One turn sends every row of this set to another row. A few are shown first. Where does it send the rows asked after them?
siv: [  6 -10 -19 -12   9   6  15  -4  -5   6  -8   6 -16  -9   0  14  -5  -3
  -7   3  -4]
bani: [-21  -1  -8  14  10  39  17  -4  -9  17 -10  21  -1  -3   9   2   8   2
  11   3  -3]
Tira: [-13  -4 -11  14   1  11   2   5  -2  14 -21   8   1 -12  -9  18   6   5
  -7   6  12]
Gozu: [-12   8  18 -14   0  26  15  10   0  15   1   7  10   5  16  -4   0   7
   9  -3  -8]
Tomug: [ -8  -1   7  -5  -7   2 -15   1  10  22  -1   8   6  12   2   7  -3   6
  -5  10   0]
meni: [-10   3 -11  -7  -4  40  -5 -18   0   9 -12   7   6   5 -16 -15   7  -8
   6  -9   5]
pemon: [ -2   2 -10   1  13   6  -8 -15   5   3   9  17  13 -17  13   1   4   4
  -9   2 -20]
kabud: [  9   0  -9 -14   3  17  -6  15  -1  21  -9  17   4 -21 -15  -7  -3   5
  -8   2   1]
bura: [ -2 -12 -15 -12   7   5 -18   8  -4   9   7  10   7   1   9  13   3   5
   7   7 -18]
Sem: [ -8 -14  -4  -2   5  28   5 -16   0   1 -18  26   6   1  13  -9  15 -11
 -13   7   7]
tibo: [ -4  13  -4  -3 -13  11 -13  -7 -18  12  13  12  -3  -3  -5  -1   4   1
   7   3 -17]
gazo: [-12   5  -4  -2   2  10  13  -6   2 -11   6   4  23  -1 -12  -2   1  -7
  12 -12  -7]
dopa: [-20  -5   1 -18   1  14   0  13  -9   2  -4   9  20  -2   9  -2   4 -12
  23  -8  -9]
zumo: [-17  -6   0   4   1  41  10   2  11  17  -6   4   1 -20   1  -8  -7  -5
  13  -9  -1]
fes: [-20 -15 -21 -12   0  37   8  -7  -8  18 -17  15   6   4   6   0   1 -18
  10  -6   3]
zove: [ -3  -3   4  -5  -1   7 -19  -8 -18   2  11   3  -5  -4   3   7  10  -5
   8  -2 -13]
Linon: [ -4   8 -12  -2   6   4  -1  -1  15  12 -10  -9  18   3   4  13  13  10
  -2   9  -9]
les: [ -5   7  -1  -9   2   6  -4 -11  -5  25   6  27  22 -10  12  -3   5  -5
  -6  -1 -19]
kovot: [  2 -11  -6   5   3  41  -7 -10  -8   2 -17  18   6   7 -19  -1   6  -2
   1   0  -1]
mimev: [  5   1 -19 -18   8  27   3  -3   9  17 -12   9  -2 -23  -1  -7   7  10
 -16  -4   3]
rik: [  8  -3 -11  -4   1  14  14   4  -5  -4  -6  10  -6 -10  -4   5 -16  -2
 -15  10  -2]
Muger: [ -1 -14 -23 -13   2  26  -4   3 -11  13 -19   1  -1 -13   7  21   2   0
 -12   0  -1]
nipu: [-13   3 -21  12   4  28  -1  -8   2  29  -3  -3  10 -18   5   7   5  -4
  -9   7   3]
Ful: [-10  -4  -7 -11  11  28   1 -17 -14   9 -23  13  -2  -3  15  -8  12 -21
  -4   5   6]
tapi: [-14   0  -3 -18  -5  13  16   4  -3  13   2  16  10  -5  -3  -9  32   1
   9 -10   5]
dazug: [ -7  -4  -1  -6   3  19  28  -7  -5   0  -4  15  26   4  -4  10  11  -3
   3 -14 -10]
bure: [-11  -7  -4 -21   8  13  13   8  -5  10   8   7   5   2  -3 -12  18 -12
  18  -5   9]
Pami: [-11  -1  10  -5   2  21  -3  -4  20   2 -12   4   7   7   5  -5   2   5
  20  -2 -18]

Muger moves to fes
tapi moves to tibo
dazug moves to les
Where do these go?
zove moves to siv
gazo moves to pemon
Tomug moves to Tira
zumo moves to Pami

